In the data rows, zero lies at 4.5, halfway between 4 and 5.
Here is a table of points, one per row:
(5, 2, 4, 9, 5, 4, 5, 4, 7, 3, 5, 1, 6, 4, 8, 6, 3, 3, 4, 4, 5, 7, 0, 6,
 5, 4, 4, 3, 5, 4, 6, 5)
(3, 4, 8, 4, 5, 3, 4, 1, 4, 4, 6, 5, 5, 4, 3, 6, 4, 9, 6, 3, 4, 6, 4, 6,
 5, 3, 5, 4, 6, 4, 5, 5)
(5, 6, 9, 4, 4, 5, 7, 4, 6, 6, 5, 6, 4, 4, 4, 3, 4, 6, 5, 4, 5, 7, 5, 5,
 4, 7, 4, 4, 5, 4, 4, 5)
(7, 6, 0, 6, 3, 4, 4, 5, 5, 5, 3, 5, 8, 4, 5, 3, 6, 5, 6, 6, 4, 3, 3, 5,
 4, 6, 1, 5, 5, 4, 3, 4)
(4, 3, 4, 5, 5, 5, 4, 4, 7, 3, 4, 1, 4, 4, 7, 4, 5, 4, 4, 5, 2, 5, 5, 4,
 5, 6, 5, 4, 4, 3, 3, 6)
(3, 8, 3, 4, 4, 4, 4, 4, 3, 6, 7, 5, 4, 4, 4, 3, 5, 5, 1, 3, 5, 4, 5, 6,
 0, 6, 6, 4, 3, 5, 3, 6)
(7, 7, 5, 8, 5, 4, 2, 6, 3, 4, 5, 7, 4, 5, 5, 4, 5, 3, 4, 8, 3, 6, 8, 5,
 4, 4, 3, 3, 4, 3, 4, 3)
(1, 6, 2, 4, 4, 4, 4, 4, 4, 3, 5, 5, 5, 0, 6, 4, 6, 4, 3, 0, 3, 3, 4, 4,
 1, 6, 6, 3, 6, 6, 5, 3)
(5, 2, 5, 2, 4, 3, 5, 1, 6, 1, 5, 5, 6, 5, 4, 5, 4, 8, 5, 4, 4, 5, 6, 4,
 6, 3, 7, 7, 4, 6, 2, 9)
(4, 4, 5, 3, 3, 7, 4, 7, 4, 5, 2, 5, 3, 7, 4, 2, 4, 4, 5, 5, 6, 0, 6, 4,
 5, 4, 5, 6, 5, 3, 7, 4)
(9, 5, 3, 7, 3, 5, 4, 3, 2, 4, 4, 5, 6, 5, 4, 2, 5, 4, 8, 5, 4, 5, 6, 4,
 5, 3, 0, 7, 5, 9, 3, 6)
(4, 2, 5, 5, 4, 5, 4, 4, 9, 4, 4, 2, 4, 4, 7, 3, 5, 3, 6, 5, 4, 4, 7, 5,
 4, 5, 4, 2, 5, 5, 5, 9)
(4, 9, 3, 5, 4, 8, 2, 4, 5, 2, 5, 6, 3, 0, 5, 5, 7, 4, 4, 0, 6, 6, 5, 5,
 3, 6, 6, 5, 3, 7, 6, 4)
(2, 4, 3, 4, 2, 3, 3, 6, 7, 7, 5, 2, 4, 2, 8, 4, 1, 3, 4, 5, 5, 8, 2, 6,
 7, 4, 2, 5, 7, 5, 5, 5)
(6, 2, 2, 3, 6, 6, 4, 7, 4, 6, 4, 4, 3, 3, 4, 7, 4, 5, 5, 5, 2, 3, 4, 4,
 7, 6, 5, 5, 5, 5, 5, 3)
(5, 5, 4, 7, 5, 4, 3, 4, 2, 6, 4, 5, 7, 5, 4, 6, 3, 5, 6, 8, 5, 3, 5, 4,
 4, 5, 6, 3, 5, 4, 0, 5)
(7, 4, 7, 4, 4, 5, 6, 4, 7, 4, 4, 6, 8, 5, 3, 6, 5, 6, 4, 1, 3, 4, 4, 4,
 5, 1, 6, 6, 2, 2, 4, 5)
(9, 5, 4, 4, 7, 3, 5, 5, 5, 7, 3, 4, 5, 5, 2, 6, 4, 2, 2, 6, 5, 6, 5, 3,
 4, 7, 5, 4, 6, 5, 6, 4)
(3, 4, 6, 4, 4, 5, 7, 8, 6, 5, 2, 6, 4, 5, 5, 2, 1, 5, 4, 6, 6, 4, 6, 6,
 3, 4, 5, 6, 4, 6, 4, 3)
(6, 0, 4, 4, 6, 0, 3, 4, 5, 5, 4, 4, 2, 6, 4, 6, 5, 4, 2, 4, 6, 4, 5, 0,
 5, 4, 4, 0, 4, 7, 5, 2)
(5, 3, 6, 5, 3, 4, 8, 3, 4, 3, 3, 5, 5, 5, 2, 5, 2, 7, 5, 3, 2, 5, 5, 6,
 4, 2, 6, 5, 2, 1, 5, 5)
(4, 3, 3, 6, 2, 5, 1, 3, 3, 5, 5, 4, 6, 7, 6, 3, 6, 4, 7, 7, 4, 4, 5, 5,
 5, 5, 1, 5, 5, 2, 0, 3)
(7, 5, 4, 3, 5, 4, 7, 2, 4, 3, 3, 3, 5, 3, 4, 4, 4, 4, 4, 6, 4, 5, 5, 5,
 5, 5, 4, 4, 5, 5, 6, 3)
(4, 7, 4, 5, 1, 5, 2, 4, 5, 5, 7, 4, 5, 3, 5, 3, 9, 6, 1, 4, 5, 5, 4, 9,
 4, 6, 6, 5, 2, 7, 5, 4)
(4, 3, 9, 3, 4, 3, 4, 1, 4, 0, 6, 7, 4, 4, 4, 6, 4, 7, 5, 3, 2, 4, 4, 4,
 5, 2, 7, 5, 5, 4, 5, 6)
(4, 4, 4, 6, 4, 0, 4, 4, 4, 3, 4, 4, 8, 6, 5, 3, 7, 6, 5, 7, 0, 4, 4, 5,
 6, 6, 1, 5, 6, 5, 2, 2)
(2, 4, 5, 3, 9, 4, 3, 8, 4, 4, 2, 6, 2, 7, 5, 4, 4, 5, 4, 4, 5, 0, 5, 6,
 4, 4, 5, 6, 5, 5, 6, 4)
(5, 6, 4, 5, 5, 4, 6, 4, 4, 5, 3, 5, 4, 4, 2, 5, 7, 4, 3, 6, 6, 5, 2, 1,
 6, 5, 4, 1, 4, 6, 5, 6)
(3, 6, 2, 4, 4, 4, 3, 4, 3, 8, 5, 4, 5, 4, 8, 3, 7, 5, 5, 0, 4, 4, 5, 6,
 2, 5, 7, 3, 0, 5, 5, 5)
(4, 1, 5, 4, 4, 5, 6, 9, 5, 5, 3, 7, 5, 7, 5, 4, 3, 4, 4, 6, 6, 2, 5, 5,
 3, 4, 5, 6, 6, 5, 9, 3)
(4, 5, 5, 6, 6, 5, 6, 4, 2, 6, 5, 2, 8, 5, 4, 4, 3, 4, 7, 7, 5, 5, 5, 5,
 5, 4, 5, 2, 4, 4, 4, 4)
(6, 4, 3, 3, 6, 6, 4, 4, 4, 5, 4, 4, 2, 6, 4, 7, 5, 3, 1, 5, 4, 5, 6, 0,
 6, 3, 4, 0, 4, 6, 5, 3)
(5, 4, 3, 9, 2, 2, 5, 5, 3, 4, 5, 5, 5, 5, 3, 3, 6, 4, 7, 4, 1, 2, 4, 3,
 6, 6, 4, 4, 7, 4, 4, 5)
(4, 7, 4, 0, 2, 6, 3, 5, 6, 4, 5, 5, 5, 3, 7, 5, 5, 4, 3, 4, 6, 6, 5, 5,
 2, 8, 6, 6, 0, 2, 7, 4)
(3, 4, 5, 5, 4, 7, 5, 5, 4, 4, 4, 3, 5, 5, 9, 4, 3, 2, 4, 7, 4, 6, 0, 5,
 5, 4, 4, 5, 5, 5, 2, 9)
(3, 3, 2, 6, 5, 6, 5, 7, 9, 3, 6, 0, 5, 4, 4, 5, 3, 4, 3, 4, 5, 7, 0, 6,
 6, 5, 4, 7, 6, 6, 2, 5)
(5, 4, 5, 4, 3, 4, 4, 3, 5, 5, 4, 9, 4, 4, 3, 7, 3, 6, 5, 4, 3, 5, 5, 6,
 5, 3, 6, 5, 4, 0, 6, 6)
(5, 3, 4, 5, 5, 6, 4, 6, 2, 5, 5, 5, 4, 7, 4, 3, 5, 6, 5, 3, 5, 6, 4, 5,
 5, 4, 4, 4, 5, 4, 7, 3)
(5, 5, 4, 4, 2, 9, 5, 5, 6, 4, 3, 3, 5, 4, 4, 4, 4, 3, 6, 5, 5, 5, 4, 6,
 7, 5, 4, 4, 6, 9, 4, 7)
(4, 6, 5, 8, 3, 4, 3, 5, 2, 6, 4, 6, 9, 6, 4, 4, 6, 3, 7, 4, 2, 3, 5, 4,
 5, 5, 1, 5, 4, 1, 4, 4)
(4, 1, 7, 4, 9, 5, 5, 6, 5, 6, 2, 5, 3, 6, 6, 3, 2, 4, 3, 4, 8, 3, 5, 7,
 5, 4, 6, 4, 5, 4, 3, 0)
(6, 5, 4, 2, 6, 5, 5, 4, 6, 4, 5, 4, 2, 6, 3, 7, 5, 5, 5, 6, 5, 5, 4, 0,
 5, 7, 5, 2, 4, 6, 4, 2)
(3, 5, 4, 5, 2, 3, 5, 6, 6, 6, 3, 1, 6, 2, 4, 5, 5, 2, 4, 7, 4, 5, 3, 6,
 5, 5, 5, 6, 5, 6, 4, 5)
(5, 5, 8, 7, 4, 4, 4, 6, 2, 4, 5, 5, 7, 5, 4, 5, 5, 4, 4, 4, 4, 3, 7, 5,
 4, 6, 1, 4, 5, 5, 3, 6)
(4, 6, 4, 5, 5, 7, 3, 3, 5, 5, 7, 4, 4, 3, 5, 4, 5, 5, 4, 3, 5, 5, 7, 5,
 1, 5, 7, 3, 1, 6, 4, 6)
(3, 5, 4, 4, 6, 5, 5, 9, 4, 3, 0, 4, 5, 6, 5, 5, 4, 4, 5, 6, 8, 5, 5, 5,
 5, 3, 5, 6, 5, 4, 8, 5)
(4, 4, 9, 3, 4, 5, 6, 0, 4, 4, 5, 8, 4, 4, 1, 5, 3, 5, 5, 4, 3, 5, 4, 5,
 6, 2, 6, 3, 2, 4, 5, 3)
(4, 7, 3, 6, 4, 6, 4, 5, 4, 3, 5, 5, 5, 5, 4, 3, 5, 4, 6, 5, 4, 4, 5, 4,
 5, 5, 0, 6, 6, 4, 3, 3)
(4, 4, 5, 5, 9, 4, 4, 5, 6, 3, 5, 4, 4, 7, 5, 3, 4, 5, 5, 4, 5, 3, 7, 6,
 5, 4, 4, 5, 7, 5, 6, 6)
(2, 4, 5, 4, 6, 5, 8, 6, 5, 4, 3, 5, 5, 8, 4, 1, 4, 4, 3, 4, 6, 4, 7, 5,
 4, 4, 5, 9, 5, 4, 7, 3)
(4, 6, 4, 4, 4, 6, 2, 5, 5, 5, 6, 6, 5, 4, 8, 3, 6, 5, 3, 4, 9, 5, 5, 4,
 5, 4, 5, 4, 3, 3, 5, 7)
(3, 4, 4, 5, 4, 4, 4, 4, 7, 6, 4, 3, 4, 4, 6, 6, 3, 2, 5, 5, 7, 6, 0, 7,
 4, 5, 3, 4, 6, 4, 3, 6)
(5, 6, 4, 7, 5, 4, 3, 4, 3, 3, 4, 3, 5, 4, 6, 4, 4, 4, 9, 4, 5, 7, 6, 3,
 4, 3, 6, 4, 4, 5, 5, 3)
(6, 5, 3, 6, 4, 3, 3, 4, 2, 2, 3, 7, 5, 5, 5, 3, 5, 4, 8, 3, 4, 5, 4, 4,
 5, 6, 3, 4, 5, 4, 2, 6)
(4, 4, 6, 4, 8, 6, 9, 7, 5, 4, 4, 5, 4, 5, 4, 3, 4, 5, 6, 4, 5, 3, 6, 5,
 5, 5, 6, 5, 7, 5, 5, 4)
(3, 3, 6, 4, 5, 9, 2, 4, 3, 2, 1, 2, 5, 5, 3, 4, 4, 4, 3, 2, 5, 7, 5, 5,
 5, 6, 5, 6, 6, 4, 6, 3)
(5, 6, 4, 0, 5, 5, 8, 5, 4, 1, 2, 5, 1, 7, 6, 2, 3, 5, 5, 5, 6, 0, 5, 7,
 5, 4, 4, 5, 5, 5, 6, 3)
(3, 5, 3, 4, 1, 5, 2, 4, 3, 4, 7, 3, 5, 2, 4, 5, 6, 6, 3, 4, 5, 4, 5, 4,
 0, 5, 4, 3, 5, 4, 6, 6)
(5, 4, 6, 2, 4, 0, 5, 5, 4, 3, 4, 5, 5, 2, 2, 6, 4, 7, 4, 3, 3, 4, 4, 5,
 6, 0, 5, 5, 4, 0, 4, 5)
(8, 5, 5, 4, 8, 5, 6, 2, 3, 9, 4, 3, 4, 4, 5, 9, 4, 4, 4, 5, 3, 3, 4, 5,
 3, 5, 5, 5, 6, 6, 6, 4)
(7, 3, 5, 4, 6, 3, 5, 4, 4, 6, 5, 5, 0, 5, 2, 6, 5, 1, 2, 4, 6, 6, 7, 4,
 7, 5, 4, 3, 6, 4, 3, 5)
(5, 4, 9, 4, 3, 5, 4, 4, 4, 5, 6, 6, 4, 4, 3, 4, 4, 5, 5, 3, 3, 5, 4, 3,
 5, 3, 5, 7, 4, 6, 3, 4)
Along one direction, these points spread out more than along any other. For each point below, how far along it does it lie, from 0 to 99? The average is 50, and the first point in the table lies past the average. One standard deviation of the points above along it is 16.
(4, 8, 5, 4, 5, 6, 5, 5, 4, 5, 8, 5, 4, 3, 6, 3, 7, 7, 4, 5, 3, 5, 6, 5,
 2, 6, 6, 4, 4, 3, 4, 4) 59
(3, 3, 5, 5, 5, 6, 7, 5, 4, 5, 4, 4, 2, 5, 5, 3, 1, 5, 3, 6, 5, 1, 6, 5,
 5, 3, 4, 5, 5, 4, 7, 5) 28
(4, 4, 3, 5, 6, 3, 7, 3, 3, 7, 7, 4, 3, 6, 4, 6, 5, 3, 2, 4, 7, 5, 6, 0,
 8, 7, 4, 3, 3, 4, 4, 3) 46
(3, 4, 5, 6, 6, 5, 5, 7, 5, 4, 1, 4, 2, 6, 4, 3, 4, 5, 3, 5, 6, 0, 5, 5,
 5, 5, 6, 8, 3, 3, 7, 4) 25
(3, 6, 4, 5, 5, 5, 1, 4, 5, 5, 5, 4, 5, 4, 3, 4, 5, 3, 6, 6, 3, 6, 6, 3,
 5, 5, 6, 4, 7, 5, 6, 6) 60
(4, 4, 5, 3, 4, 4, 6, 4, 6, 0, 5, 7, 5, 4, 5, 9, 5, 6, 5, 4, 3, 5, 4, 7,
 6, 0, 6, 4, 4, 4, 4, 4) 39
(1, 6, 3, 4, 5, 6, 4, 4, 1, 6, 9, 4, 4, 2, 6, 4, 9, 2, 4, 5, 5, 6, 5, 5,
 0, 4, 5, 5, 0, 4, 5, 4) 70
(5, 4, 1, 5, 5, 2, 6, 5, 5, 5, 6, 5, 4, 8, 3, 7, 4, 4, 4, 6, 5, 5, 6, 4,
 4, 7, 5, 3, 5, 6, 4, 3) 48
(3, 5, 2, 4, 3, 5, 3, 4, 8, 5, 5, 3, 6, 4, 6, 4, 1, 3, 5, 5, 4, 6, 0, 7,
 6, 4, 3, 3, 5, 6, 5, 4) 66
(3, 3, 4, 2, 3, 5, 6, 2, 4, 5, 6, 6, 6, 4, 4, 4, 4, 6, 4, 3, 4, 6, 5, 4,
 5, 0, 6, 6, 6, 1, 4, 5) 42
(4, 5, 5, 3, 5, 5, 3, 4, 6, 5, 6, 6, 4, 6, 0, 5, 4, 7, 6, 4, 3, 5, 5, 5,
 5, 2, 5, 7, 5, 1, 3, 6) 41
(7, 5, 4, 3, 4, 7, 4, 7, 4, 7, 9, 4, 5, 3, 5, 5, 6, 6, 4, 4, 5, 5, 5, 5,
 1, 6, 5, 4, 3, 6, 9, 4) 54
(6, 3, 5, 4, 2, 4, 7, 2, 6, 9, 6, 4, 0, 6, 4, 8, 6, 2, 4, 5, 5, 7, 5, 0,
 6, 5, 5, 5, 6, 8, 4, 2) 46
(8, 5, 3, 5, 6, 3, 3, 4, 1, 3, 5, 5, 5, 4, 6, 4, 6, 3, 9, 7, 4, 2, 5, 3,
 6, 6, 1, 9, 7, 5, 1, 5) 67
